In the rows, 128 means zero.
One turn moves every row onto another: examples first, then more rows asked:
k_641: [126 110 146 150 139 150 115 131 135  95 161 108]
k_388: [119 141 123 124 142  96 112 135 121 140 143  98]
k_423: [114 147 120 121 134  92 116 130 115 132 141 101]
k_420: [156 135 116 151 126 148 153 140 126 102 111 133]
k_695: [164 138 130 132 127 123 112 173 135 132 151 117]
k_798: [123 140 123 123 158 129 152 105 114 111 149  98]
k_381: [115 151 131 134 110 120 135 140 121  81 120 137]
k_209: [137 111 138 156 137 154 114 135 139  91 159 113]
k_817: [112 146 129 139 119 122 138 135 119  73 124 129]
k_11: [144  97 124 143 149 124 141 126 140 137 162 118]
k_442: [140  95 125 139 136 130 150 123 139 130 165 121]
k_483: [175 137 133 100 125 113 142 136 131 117 133 128]
k_587: [172 146 129 110 121 102 143 134 129 118 130 131]
k_696: [127 114 141 155 142 149 119 127 139  85 155 111]
k_327: [167 142 132 140 123 132 115 173 140 124 151 118]
k_655: [108 138 127 124 135 102 114 131 115 136 146  94]
k_612: [163 145 133 130 119 130 114 176 134 124 146 123]
k_235: [147 127 114 139 126 145 152 138 123 105 103 131]
k_619: [113 155 127 137 115 110 137 132 123  83 123 130]
k_939: [125 142 118 117 148 134 156 110 112 121 150  94]

k_641 moves to k_612
k_327 moves to k_388
Where do these go?
k_423 moves to k_817
k_798 moves to k_420
k_939 moves to k_235

One turn moves every row onto another: examples first, then more rows asked:
k_139: [131 160 138  86 134 118 182 114 127 114 146 117 144 140 136 117 130 119
 142 145 134  76 133 136 112 108 124 157 165 165 114 120 147 150 128  88
 103 130  93 111 154]
k_386: [115 151  89 113 114 158 151 114 114 131 102 157 143 167 112 140  71 143
 149 144 109 124 140 114 135 128 120 157 142 161 134 130 137 139 120 108
 120 155 102 147 113]
k_434: [108 146 131  98 116 126 164 111  92 125 120 121 123 132 131 145  94 154
 152 137  99  77 145 149 126 101 142 149 137 161 149 118 165 147 115 155
 126 124 131 171 117]
k_688: [101 153 117 110 157 159 181  83 112 154 121 122 114 150 135 140 103 146
 134 143  96  87 101 135 126  96 135 139 110 135 138 111 160 115 139 146
 103 121 108 114 117]
k_933: [ 91 157 121  99 128 117 179 126 111 100 123 113 107 171 103 165 150 163
 138 158 101 117 114 122 127  99 100 148 152 151 155 132 150 159 130 129
 116 114 135 126 120]
k_953: [115 118  75 101 121 119 153 115 128 119 137 154 158 138 137 165 117 148
 144 129 114 105 124 120 136 131 107 129 132 139 140 144 127 173 129  88
 138 136 135 101 156]
k_244: [106 126 107 109 154 122 189  87 144 143 146 124 139 162 137 177 120 137
 142 109 126 111 120 118 143 140 103 154 125 121 141 137 157 169 144  94
 106 148 101 106 142]
k_99: [ 84 128 120 106 126 128 142  67 128 123 118 121 153 124 134 142 130 152
 122 143 115 116 130 107 121 136 119 120 128 139 151 106 160 171 126  99
 122 129 127  82 153]
k_213: [102 136  83  86 133 110 200  99 111 149 103 125 113 163 103 148 106 138
 114 137 113 144 157 103 125 120 120 162 151 179 148 127 163 140 127 103
 113 124  91 101 120]
k_296: [116 149 113 129 164 130 173 130 102 111 136 123 144 153 145 149 109 112
 120 129 120 100 168 122 123 115 148 128 150 159 104 104 125 140 130 111
 109 113 122 117 157]
k_232: [ 88 121 107  99 141 109 190  88 123 136 133 103 130 126 143 152 156 141
 139 132 137 129 128 128 136 119 119 129  99 118 140 131 159 176 138 123
 121 122 116 108 150]
k_571: [ 96 142 114  94 165 129 191 102 116 142 142 145  99 141 113 130 103 133
 146 128 142 104 118 148 117 106 133 144 136 174 153 158 125 133 147 142
 106 170 111 123 132]
k_843: [ 94 141 126  94 128 138 169 116 107 123 145 121 102 136  98 134 101 135
 148 146 121 106 120 158 120  91 140 140 148 194 160 149 141 126 140 151
 121 151 117 143 124]
k_546: [106 140 136  99 104  82 169 130 119 127 126 100 131 139 100 154 131 139
 133 154 113 111 152 115 136 116 107 163 142 161 130 114 146 151 159 120
 129 163 121 147 123]
k_77: [111 137  91  82 128 130 159 116 103 113 122 148 127 169 113 159  71 163
 144 150 109 139 145 132 115 118 122 134 143 173 135 118 125 129  86 111
 125 149 101 122 126]
k_729: [109 138  92  75 145 137 158 109  89 134 142 114 123 140 141 134  72 135
 140 137 109 120 150 146 116 126 113 155 145 184 149 117 138 123  98 126
 117 143  86 149 110]
k_33: [ 90 131 105 117 127 140 148  91 148 122 151 107 157 125 132 137 139 138
 129 147 118 131 128 102 110 153 124 126 121 165 144 121 144 161 138 109
 129 131 117  89 159]
k_338: [ 88 170 120 118 177 137 197  88 113 117 116 128 143 142 116 143 119 124
 130 131 133  95 152 141 148 115 129 133 149 167 121 148 149 147 111  84
 100 148 108 108 139]
k_750: [104 115 128  93 132 115 174 101 138 132 137 105 130 136 160 148 143 131
 137 128 141 123 127 116 114 120 130 140 129 132 151 134 145 180 173 114
 111 123 107 103 154]
k_888: [104 156 109 104 137 173 164  98 103 139 106 136 108 164 124 137  71 141
 141 141 100 111 124 130 121 103 133 149 126 157 137 112 158 112 128 137
 107 142  86 134 112]
k_243: [104 102  96 102 154 115 170 111 124 131 159 123 132 159 143 183 118 129
 125 109 122 124 129 119 136 125 104 131 125 113 131 110 136 162 141 114
 112 134 110  98 147]
k_938: [116 142  87 106 113 137 176 111 105 107  90  95 130 151 131 174 113 134
 124 127 105 133 132 102 132 129 116 135 131 166 125 109 122 148 134 116
  95 122  80 135 106]
k_668: [115 142 120 103 133 126 172 122  92 133 128 133 126 131 167 154  97 151
 136 115 122  77 147 141 121 123 134 143 124 129 125 123 140 152 109 156
 113 121 126 155 116]
k_108: [103 145 123  96 108 124 157  89 110 125 131 110 145 134  90 131 129 145
 148 162  91 107 143 125 122 115 145 143 129 188 159 113 169 146 109 139
 145 121 125 151 132]
k_93: [ 91 133 144 101  97 137 139 106 120 104 120 108 135 133 102 130 110 140
 128 161 103 107 119 138 120  93 131 125 145 192 168 131 145 139 134 126
 125 118 117 129 118]
k_125: [107 130  96  94 107 121 177 105 135 120 136 157 151 158 114 164 120 149
 148 130 126 105 117 115 129 143 132 118 126 132 128 132 142 156 136  95
 132 158 122  89 162]
k_650: [107 125 112  62 156 121 163 104 104 144 165  97 140 123 154 126 106 113
 131 129 117  93 140 147 117 136 114 150 150 174 148 118 137 134 125 133
 110 146  96 135 110]
k_675: [106 154  96 115 153 128 183 119 108 113 125 126 136 128 116 113 141 119
 134 149 112  91 125 143 144  75 105 131 122 138 108 105 144 141 113 114
 111 118 118 114 155]

k_434 moves to k_729
k_338 moves to k_675
k_33 moves to k_125
Where do these go?
k_668 moves to k_650
k_213 moves to k_933
k_93 moves to k_386
k_244 moves to k_232

One turn moves every row onto another: examples first, then more rows asked:
k_35: [ 75 150 134  94 116 134 117 132 132  70 140 140 135 139 133 135  78 101
 120 159 132 135 123  77 122]
k_193: [119 125 133 114 117 152 126 121 160 112 114 162 131 175 122 154 133  98
  76 132 110 132 125  81 125]
k_467: [ 93 144 129  93  85 138 130  99 137 103 121 141 142 141 117 147  75 106
 133 148 120 133 167  95 100]
k_366: [112 142 116  96 109 154 110 109 169 113 130 152 122 160 163 157 107 125
 125 108 137 136 129  73 131]
k_184: [105 139 128 120 118 114 116 111 161 106 134 158 134 139 139 157 142 131
  71 102 149 136 142  94 121]
k_974: [ 75 137 133 130 112 137 106 116 133  90 128 141 140 162 139 140  66  94
 120 170 157 149 136  72 110]
k_926: [ 81 141 121 116 110 107 104 121 160 114 133 156 115 168 168 128 117  89
 135 135 130 177 138  79 126]
k_231: [ 70 147 126 114 124 140 121 101 142  95 133 129 154 155 106 166 120  98
 124 124 149 127 173 118 130]
k_825: [ 87 150 130 109 108 153 127 107 128  79 150 143 123 143 127 156  86 101
 142 160 153 136 152  67 110]
k_384: [120 143 118 110 114 139 104 110 167 109 118 149 138 168 175 160 101 126
 127 117 160 127 127  85 118]
k_422: [ 92 138 105 100 119 164 121 140 131 106 147 152 135 155 120 182  90  97
 146 147 142 140 120 104 101]
k_377: [ 95 131 130 128 124 107 113 114 175 112 133 155 130 147 140 157 138 123
  70 103 137 143 149  84 118]
k_630: [102 119 144 134 110  98 124 127 142 141 155 167 137 177 133 130 119  84
 100 127 159 151 148 116 121]
k_110: [118 143 117 133 108  94 141  87 103 131 142 149 119 153 136 159 122  99
  94 141 153 144 142  99 119]
k_834: [110 138 129 127 130  67 135 111 118 125 140 139 127 160 148 150 114  91
  84 148 129 140 124 100 119]
k_909: [ 81 139 136 121 136 120 143 115 143 130 114 171 124 172 150 180  94 101
 102 168 150 145 106  98  95]
k_383: [119 160 137 128 142  79 108 111 128 119 146 148 130 181 138 151 113 122
 125 128 128 123 124 116 117]
k_877: [118 138 163 121 118 125  99 156 132 110 135 174 126 147 149 178 109 122
 113 137 146 152 114 114 119]
k_134: [110 150 131 127 134 104 113 102 137 134 160 152 106 175 122 153 118 115
 124 116  98 146 137  91 130]
k_860: [ 87 152 125 125 101 121 136 118 148 122 119 164 124 123 112 137 115  95
  76 150 129 133 144 141 111]
k_885: [109 138 126 100 125 131 104 126 182 107 125 145 129 170 177 156  99 116
 125 118 130 131 122  78 119]
k_891: [ 91 153 113 135 102 113 111 105 155 106 156 168 143 148 142 172  87  86
 121 176 152 114 153 120 109]
k_714: [ 91 131 122 111 139 113 128 114 135  89 126 170 141 188 119 129 102  94
 133 180 143 154 153  86 122]
k_697: [133 137 130 112 110 154 129 111 141 102 109 166 143 169 122 160 138 111
  84 135 142 112 121  96 120]
k_298: [115 132 143 109 105 109 142 121 135 128 173 168 123 159 121 144 139  96
 117 118 160 132 159 115 123]
k_233: [ 88 127 107 117 123 158 112 142 134 116 135 153 143 166 128 177  79  90
 138 151 146 149 118 104  95]
k_414: [116 134 164 118 117 137 108 152 141 113 147 176 109 144 139 185 114 114
 119 132 130 159 128 101 121]
k_538: [ 92 154 128 102 118 145 158  98 128 122 125 176 114 151 137 190 109 116
 114 156 157 139 114  99 102]
k_992: [130 129 142 121 130 134 130 125 162 102 112 158 144 183 133 167 134  92
  89 147 130 112 131  90 104]
k_864: [104 158 123 112 112 100 117 114 146  95 138 158 124 166 173 145 130 100
 158 143 162 148 147  97 109]
k_799: [ 60 138 129 130 133 129 108 110 152 104 123 124 161 168 116 160 107  87
 113 131 144 135 166 117 128]
k_916: [ 84 134 118  93 133 124 130 115 128  85 130 171 135 176 108 119 102 101
 122 166 128 160 138  86 143]
k_308: [107 139 132 127 127 104 120 110 169 106 133 155 136 146 146 165 142 125
  80 110 152 131 153  94 108]
k_502: [ 85 143 130 140 110 119 138 117 161 129 124 161 118 134 116 147 114  83
  86 155 122 138 156 133  97]
k_286: [ 69 143 116 120 105 114 106 122 168 110 155 166 133 141 138 154  79  77
 101 168 107 135 134 109 130]
k_427: [ 75 145 133  89 129 133 150 122 142 122 121 173 110 148 136 173 101 111
  97 153 123 148  90  96 120]
k_771: [ 57 144 128 107 129 133 111 116 146  95 128 125 157 154 109 152 111  95
 109 120 128 134 152 117 141]
k_80: [118 133 156 134 106 142  99 141 130 123 136 180 116 148 141 180 109 122
 113 133 151 166 124 106 125]
k_910: [ 83 158 103 107  84 136 118 100 142 101 162 176 131 123 124 158  96  98
 110 157 133 124 139 117 138]
k_41: [ 97 155 128 128 108 113 144 117 151 116 126 161 123 126 117 152 122  93
  93 157 136 122 154 143  96]
k_912: [ 84 143 134  90  96 120 124 115 145  98 114 137 151 144 126 137  69 101
 123 151 108 131 153  99 103]
k_479: [ 89 139 130 110  90 124 119 103 139 106 108 139 156 153 129 142  67 104
 127 156 131 135 162 100  95]
k_440: [ 99 144 115  95 128 128 134 105 117  79 130 174 142 173 109 134 112 109
 137 168 154 145 149  91 127]
k_982: [114 157 122 137 115 110 103  89 111 133 142 158 124 174 124 143 113 130
 114 116 138 141 123 107 133]
k_367: [108 144 122 108 116  93 148 101 115 127 152 142 104 144 131 154 128  96
  94 134 113 146 134  90 133]
k_585: [ 92 162 111  93  94 118 109 112 131  98 131 163 122 147 157 124 128 114
 134 125 149 159 122  97 142]
k_921: [102 128 145  98 108  98 131 141 134 126 162 165 134 159 126 121 130  96
  93 117 141 138 131 121 138]
k_514: [ 83 134 106  98 124 156 114 150 133 107 138 150 141 155 125 168  81  94
 130 146 131 143 103 109 109]

k_298 moves to k_921
k_377 moves to k_308
Where do these go?
k_514 moves to k_233
k_134 moves to k_383
k_825 moves to k_35
k_834 moves to k_110
k_992 moves to k_697
k_479 moves to k_467
k_502 moves to k_41
k_427 moves to k_909
k_384 moves to k_366
k_926 moves to k_864
k_877 moves to k_80
k_799 moves to k_231
k_916 moves to k_714
k_910 moves to k_286

One turn moves every row onto another: examples first, then more rows asked:
k_839: [140 163 160 101 126 161 101  98 144 137 136  90 121 122 117 151 119 134]
k_975: [124 121 126 110 107 124 132 127 143 134 102  79 166 143 116 171 100 166]
k_919: [144 161 158 116 130 165 103 108 155 134 139  93 126 133 114 146 121 120]
k_785: [115 120 109 130 102 115 113 157 136 119  93 101 152 144 104 137  93 147]
k_71: [136 161 153 135 119 167  97 114 167 122 132  97 127 126 123 127 129 116]
k_725: [110 120 112 125  99 118 112 147 131 123  87  98 147 143 100 144  94 150]
k_543: [129 124 125 106 109 114 131 133 141 132 112  79 169 136 126 163  96 174]
k_162: [135 125 122 115 112 112 132 144 149 126 119  81 176 141 128 155  96 167]
k_773: [110 122 112 116  97 112 111 144 125 125  88  96 145 135 104 144  91 160]
k_574: [ 98 129 132 121  97 133  94 103 136 125  82 103 116 112 117 137 132 140]
k_850: [154 167 154 105 134 145 101 120 149 128 157  94 133 118 133 130 112 137]
k_800: [146 165 150 129 122 150  96 125 163 117 150  98 133 114 138 113 121 128]
k_12: [108 126 130 146 105 138  97 124 155 115  89 110 127 129 115 125 136 117]
k_591: [114 123 110 116 100 106 110 152 126 122  97  98 150 132 110 137  87 163]
k_454: [134 122 123 126 112 121 135 145 156 126 114  83 176 151 121 158 101 155]
k_105: [122 137 125 122 107 104  92 138 140 109 120 109 136  98 146 102 119 151]
k_196: [126 161 157 118 112 169  95  95 153 131 121  91 116 117 119 141 128 129]
k_252: [142 168 151 107 118 142  92 114 148 122 149  93 127  98 144 119 115 148]
k_957: [128 119 126 122 110 128 134 133 153 131 103  81 169 153 113 168 104 154]
k_790: [122 132 125 148 111 120  96 145 159 106 113 113 140 120 133 103 129 124]
k_311: [152 163 155 119 135 156 103 121 159 128 152  96 133 131 124 133 118 122]
k_611: [146 166 158  93 129 149  99 105 140 134 149  90 125 113 128 141 112 145]
k_700: [108 136 130 105  99 112  90 112 127 120 101 102 121  93 136 123 121 161]
k_100: [130 165 155 101 112 153  92  95 142 131 131  89 117 100 132 135 119 149]
k_797: [118 123 109 124 102 107 111 159 133 118 100 100 154 137 110 132  89 155]

k_454 moves to k_543
k_919 moves to k_850
k_797 moves to k_773
Where do these go?
k_71 moves to k_252
k_12 moves to k_105

